Each row is where one point has got to under a steady rotation. How many steps took it there?
The counts run from 0 to 499.
[ -9.2   5.6  19.3   6.0  -8.1  -2.8 -13.8   6.1  -8.8   3.5 -12.0 -14.8
  18.8  17.0  -4.8  11.4  23.1  -0.4 -11.2  17.3   2.8  24.4  10.2  34.1
  -5.6   6.5   2.3 -11.1  -0.9 -14.5   4.1  23.0  -5.3  19.6 -10.3] | 139
[  8.0 -21.1  -1.7  -4.7  -7.7  17.3 -11.3  -8.2   2.6 -16.5  21.7   7.2
  12.1 -13.6 -10.4   9.5  14.0  13.7  -2.3   0.7   7.8 -32.5 -15.3  -3.8
  13.1 -12.8  23.5   3.6  12.1   4.1  22.0  17.5  -1.8  15.7   6.4] | 251
[ -8.5  -9.1 -23.4   2.2   0.3 -27.7  10.8   4.8  11.3   7.8   5.5  18.3
  -8.2   6.8   7.5  17.7  -4.9 -12.9 -24.7 -20.4   7.7  25.4  -0.9  14.8
  15.6  19.6  -0.1   8.4  13.8  -4.9  -4.1  -5.7 -16.7  -7.3  10.5] | 121
[ 10.8  34.4  22.5   2.2  -6.4  19.7 -14.6 -12.1  12.8  30.0  -5.1 -16.9
 -26.7 -13.1  17.2   3.4  -7.4  14.5  10.2   1.3   2.5   5.7 -10.3  -8.5
  -2.5   2.7  17.0  -2.1  -6.9  11.2  -0.9  -4.3   1.3  -3.1 -13.3] | 382
[  0.2  16.7   2.6  22.0   0.5  -0.8  -8.0   8.6  22.9  11.5 -17.8  -1.0
 -20.0   4.4  43.2   6.8 -11.7  16.7  -0.2  -1.0   1.8   9.5   3.3  -9.0
   7.7  15.0  13.8  -3.5   9.8  18.9  -0.6  -4.1   5.1 -14.1   3.5] | 111
[ 21.3  13.9  25.8 -25.1  -3.6  -2.1   3.0  -6.5  13.3  -5.3  -2.3  -3.1
  -6.7  17.4  31.7   2.0  -4.6  -7.4   1.4 -12.9   7.5  15.5  -9.8 -13.8
   1.1 -20.6 -14.4   5.3 -26.0  -0.6   3.1  10.1  10.4  18.3  -6.6] | 376
[  5.3  -6.9  -7.0  -7.0  -9.0  21.8 -17.5  -3.4 -20.5 -31.5  15.5   6.5
  -3.3   1.3 -12.7   9.1 -29.2   7.9  25.6 -12.8   1.7  -9.3   4.0 -12.4
   5.1  -1.2  -9.3  11.1  11.7  12.0   3.5  15.5  13.3   0.5  21.0] | 306
[ -1.8  18.4  10.2 -10.7  -3.3  -2.4  15.8   0.5  -1.7 -22.1  10.9 -15.2
   8.8  -2.7  19.6  10.3  17.9 -20.5   7.1  -0.4 -11.1 -29.4  12.1 -21.1
 -16.8  17.4 -16.3  -6.1   0.0 -18.8   3.0  -6.9   8.7 -16.7  -2.7] | 495
[  4.7   6.7 -15.9 -14.7  -3.4  -5.9   6.9  -1.6  -1.3   5.8   0.3   5.0
  25.0  -9.2 -17.0 -13.1 -21.4 -22.3 -18.1 -15.9  -3.1 -15.5   3.6  -0.2
 -21.3 -15.2 -19.8 -29.1  -1.5 -19.8  -4.0 -18.4   3.6  12.2   8.2] | 215
[  7.8  13.5  -2.8  15.3   7.7  -5.5   9.8  19.9 -19.2  11.0 -21.1  -4.2
   2.0   3.6  -3.2  -6.6  -3.9  -6.5  12.1  11.4 -10.1  -5.5  14.7  29.7
 -19.2 -32.9 -16.9  14.7  -4.0  -2.1   2.2 -12.9  -4.4  10.4  15.1] | 418
[ -2.3 -20.8  -3.1   5.8  12.3 -11.6  17.1   5.7  -4.6   8.1  -5.6   7.5
   6.4 -23.0   9.3  -4.3  -0.1  18.0   3.6  -5.3   7.0  -3.1 -20.5 -13.8
   1.1 -18.8  -7.3  31.4   9.3  32.7   3.1   3.6  12.4   0.7  21.8] | 244
[ 13.0  -3.6  -3.1 -20.6   8.0   0.9   5.1  16.5   1.0 -21.9  -2.6  19.7
 -33.8 -16.8  -0.8   4.0  21.0  -4.5 -10.1  -8.7  -6.4  -7.4  -9.3   7.7
   3.9  -7.5   3.4  19.2  -3.0  24.6  14.3  -9.0 -22.2  -8.4  -2.8] | 400
[ 10.3 -28.5  -4.0 -10.0   0.4   1.9  11.7   7.0  29.5  -8.6   5.5   7.2
  22.8  -1.0  21.9  13.9 -10.9   9.0 -22.3  11.3   6.8  -7.8  -8.6 -11.5
   3.4 -18.5  22.7  -5.8 -17.2   4.1  -5.0  -2.1  11.3  17.2   4.8] | 42
[  5.6  10.1   2.5   5.6  -3.4 -14.1 -17.6 -13.8 -32.2   7.6  15.2 -14.5
 -14.6  -3.1 -10.5  15.1   2.0 -17.3  12.7  -1.1 -10.1  19.7  13.1  11.4
  -7.3 -10.7 -30.2  22.6   7.5   5.1  -0.6   6.3   6.5  -5.9 -10.2] | 359
[ -8.6  -7.4   5.2 -26.1   3.7 -12.7  11.4 -13.1  -4.4  -4.1   2.9  -4.5
   0.5 -16.0 -20.4 -15.7  26.3 -24.8  -3.7  -4.2 -12.1  -5.2  -6.0 -34.0
  -2.7   5.6 -16.1   1.6   5.5  -3.4  -0.6  -1.0   6.1 -13.7 -24.2] | 9
[  1.1  -2.8  -9.3  -7.5 -10.9 -15.9 -21.3  17.3 -14.2 -38.6  -2.9   8.8
 -20.3  -1.1   5.2  20.7  27.0  -9.8 -19.5   0.5  -6.9   0.3  11.0  13.1
  -8.8   4.6  -3.4  -4.5   3.0  20.5  14.5  11.5  -4.6 -10.6   3.8] | 132
[ 16.5   4.4  -8.7   5.2  -3.1   7.7 -18.9  -1.9 -24.1 -13.7  14.8  -4.3
  -3.0  -5.2   6.5  11.0 -40.4   1.0  28.1 -11.1   5.9  -9.0   6.6  -9.6
   3.7   1.3 -23.4  13.8  19.9   8.5   8.9   3.6  10.6   7.3   8.2] | 92
[ 12.4  30.5   2.8 -10.1   4.7  -4.9   4.3  -7.5  -3.5   4.1 -19.1  -9.5
  -4.9  -9.9   2.0 -27.6   6.7   1.0  21.3   5.8 -13.1 -10.1   4.3 -37.5
  -2.4 -10.5   4.5 -21.4  -3.1  -5.4   5.1   2.2  13.8 -12.8 -22.2] | 437
[ 13.0 -21.8 -10.4 -10.8 -10.7  24.1 -10.6  -8.5  11.4 -17.2  18.0  10.3
   5.1  -7.6  -5.8  17.9 -11.1  -0.1  -0.4  -6.8   4.2 -33.1 -12.8  -9.0
   5.2 -20.5  15.7   6.3  -5.1   3.4  11.2   6.1   9.2  14.1  19.5] | 38
[ -4.1 -12.4 -15.6   8.6  -8.6 -12.8  -6.8  -1.0  10.5   6.3  13.4  23.7
 -16.9  14.0   1.1  14.1  -4.4  -9.4 -21.7 -22.3   9.5  14.7  -5.0  18.4
  23.7  23.7  -0.1   4.5  13.6 -12.2  10.7 -10.8 -21.5  -6.9   3.7] | 119
[-12.7 -12.4   8.8 -25.6   5.5 -11.5  10.9 -15.6  -4.5   3.5  -3.6  -2.2
  11.3 -14.9 -20.8 -20.4  23.8 -24.6  -4.8  -3.0 -12.8  -3.5  -7.8 -28.8
   0.2  10.8 -16.2   0.7   6.5  -3.1   2.5  -5.0   3.4 -10.9 -26.9] | 8
[-14.9  -2.8   0.5  -8.4 -11.6  -6.5 -21.8   7.8   4.5 -22.6 -17.8  -1.0
 -27.6   4.9 -12.0   6.1  30.1 -21.7 -13.4   5.8  -9.3  -3.7  15.8  -1.8
  -0.6  24.9   7.4  -3.8   9.8  14.1   9.3   9.5  -9.1 -14.0 -10.4] | 344
[  1.2 -22.6  -3.1   7.3  11.4 -10.4  20.2   1.0  -2.4   7.6   6.0  15.0
   4.6  -6.2   1.7  -8.0  -0.2   9.7   7.1 -15.5   6.1  -0.4 -24.8 -12.5
   9.6 -24.1 -21.5  35.6   4.8  13.0   8.6   2.5   9.6  -2.7  26.8] | 242
[ -6.9 -18.4  16.5  18.0   0.8   4.6 -17.3  -5.6   0.5  11.2   4.1  -5.6
  -2.0 -10.9 -26.8 -15.1  16.2  26.6  -7.9  18.7   7.3  12.9 -20.2 -22.2
  -1.4  -3.3  -3.7 -15.8 -11.4   3.4   2.9  14.1  24.8 -12.2  -1.6] | 20
[ -1.4 -23.2  -0.7   5.6  11.9 -12.2  20.9   5.3  -4.1   8.4  -0.4  11.2
   5.0 -13.8   6.6  -5.1  -1.0  12.2   5.5 -11.4   8.1  -0.1 -24.1 -13.1
   4.5 -21.8 -17.0  33.7   6.5  25.4   3.9   3.1  10.7  -2.0  24.5] | 243
[  7.1  -6.5   5.1   3.6  17.6  21.8  13.7  -3.3  31.8  10.6   2.3  -7.8
  20.1  -4.8  27.0  16.1   9.8   8.9   2.3  21.0 -11.7  -7.5   7.7  -8.7
  12.7 -11.6  28.9  -0.2  -4.3  -3.4 -11.3   1.1   4.7   3.4 -21.7] | 46
[ -1.4  -1.8 -19.7 -17.3   6.8 -10.9  29.3   7.1   0.3 -23.5   5.2   2.1
   6.9  -9.4   3.5  15.9  12.3 -29.0   4.0   0.2 -11.0 -16.3  14.4 -22.3
  -4.1  17.5 -13.8  -1.2  -2.9 -17.2  -6.3  -9.7   5.8 -22.5  -2.6] | 280
[  4.2  -6.3  -8.4  24.1  -3.5  -9.6   7.0  16.5  24.1   8.4   5.4  -7.1
 -21.6  -0.9  17.3  12.9 -10.5  -9.3  -8.2  19.3   8.0 -28.1   4.7  -1.6
  -5.9  11.0   7.8   9.7  -5.8  -8.2   4.6 -35.1  -2.4 -14.7  13.1] | 54
[ 12.1  22.2  22.6 -40.7  -3.0   2.7  14.3  -6.9   2.5  -9.2   9.1  -0.7
  10.5   3.3  18.6   1.9 -10.2 -12.2  -2.7 -27.0   9.0  13.9 -12.5  -6.8
  -4.2   2.1 -15.1  -6.2 -13.3 -13.3  -3.3   2.9  -3.7  19.2  -8.3] | 161
[  0.7  -9.7  -0.5   6.3  -3.4  -2.5 -19.1  18.9 -11.3 -29.6   3.3 -12.1
 -14.1  -4.9 -28.7  -1.4  12.1  -1.5   5.1  31.8  11.4  -2.5  10.8 -15.8
   1.0  24.5  -0.2 -13.0   1.7 -10.1  11.9  14.7   6.4  -6.9  -9.0] | 76
[-17.5 -16.4   6.8   9.1   1.9 -11.9  17.8   6.4 -17.7   9.2  -7.2 -10.5
   7.5  10.2 -14.0  -6.2 -19.0   7.6  24.3  14.4  11.2  24.0  -0.2 -11.3
   5.3  15.0 -15.3  32.3   6.1  -3.5 -12.8  10.4  14.6  -2.2   9.2] | 299
[ -0.7  -5.6 -14.9  19.6  -1.9   0.6   4.5  10.1   5.3  13.2   7.8  -2.2
  20.6 -15.0  14.9  23.1 -18.9   0.0 -12.7   7.9   1.1 -25.3   4.6  15.6
 -17.2  14.3  -1.9  -9.9   4.7 -10.0  -0.5 -34.1  -1.2  -2.1  15.5] | 270
[ -2.0  -2.6   1.9 -26.7 -23.1  -5.4 -22.0 -12.5 -15.5   7.4 -20.7 -10.2
   9.8  -7.4 -17.5   6.6 -26.8  -2.8  -5.3   1.8  10.7  17.7  -7.1  -1.6
 -18.0   2.6   6.2  -4.7  -7.0  18.5   0.0  13.4  15.3  23.1  -2.2] | 367
[  9.6  26.6  16.2  -1.1  12.7   1.1  -0.9  -0.2   1.4 -10.4  11.8 -11.2
 -13.4 -17.6   5.4 -21.2  21.1  -7.6   3.5 -11.1  -0.4 -21.1  -8.2 -35.5
  -7.5  -4.3 -25.9 -15.8   3.6  -6.2  11.4  -2.0  10.2  -9.9  -3.8] | 226
[ -2.4  -7.0   8.5  16.2   2.1   4.9 -15.0  11.0 -12.0 -17.7  12.3  -6.3
  -3.6  -7.2 -19.4   0.6   9.9  16.3   2.2  27.3   4.6   8.1   2.7 -13.2
   0.0  33.2  -8.1 -24.6  -5.2 -13.9   3.7   2.2  12.9 -25.3 -13.3] | 290
[ 10.6  16.4  -6.7  15.9  12.1 -13.3  12.4  20.8 -18.0   7.7  -9.7  -4.7
  -3.2   4.9  -2.9  -4.8   0.0  -9.3   9.9   9.4 -11.8  -4.3  17.7  28.4
 -17.6 -38.9 -16.7  14.9  -4.7  -5.8  -1.3  -9.8  -5.4   6.1  14.8] | 417
[ -2.6 -11.6  -5.0   4.5  10.0  11.7   1.2  -1.0  -7.9   5.7  -1.1  -1.2
  11.1 -38.6  -0.1   5.2   4.3  25.3   4.7   2.4   1.7 -15.6 -15.5  -9.1
  -1.1  -9.6  17.4  14.3  22.0  37.1   1.9  11.8   8.6   4.1  11.8] | 247
[-15.3  -1.3   6.5  -2.2  19.3  13.3   7.6  33.5   1.0 -21.4 -24.6 -12.1
   8.9 -16.1  -2.7   3.3  16.3 -12.2  12.7  18.0   4.3  -7.7  14.4  -4.5
 -10.3  25.8 -17.5   6.4  12.8   8.6   0.3   8.2  -0.9   4.2   4.0] | 71
[ 23.7  14.4  13.6 -31.2  -3.8   9.0  -5.9 -15.8   5.7 -12.0   8.3   1.0
   1.3  14.3  14.6   9.9  -4.8 -14.1   4.4 -19.7   0.4  15.1  -6.5 -13.0
   6.7 -23.6 -14.3  -6.3 -24.0 -10.2   0.8  17.8  11.1  16.1 -11.2] | 374
[ -1.9   6.8  -4.5  10.8  14.9   6.3  13.3 -15.9  -4.2  34.1  11.3   9.6
  10.4 -20.9 -18.3 -17.7   1.0  17.2   9.2 -19.0   3.1  11.4 -20.8 -14.1
  21.4   5.4  -0.3  -5.2  21.0 -13.9   1.0  -0.3  -5.5  -8.1  -7.5] | 450
[-19.0   2.9 -22.9  -4.5  10.2 -11.3  19.4   9.1   7.4  11.9 -17.2  10.4
   6.5  -5.1   5.5  21.0   8.4 -14.1  -9.6 -19.3  -6.4  24.8  11.7  15.1
   5.9  15.0   6.6  10.9  21.5  10.1 -18.1   7.5 -14.9  -3.0  11.2] | 124
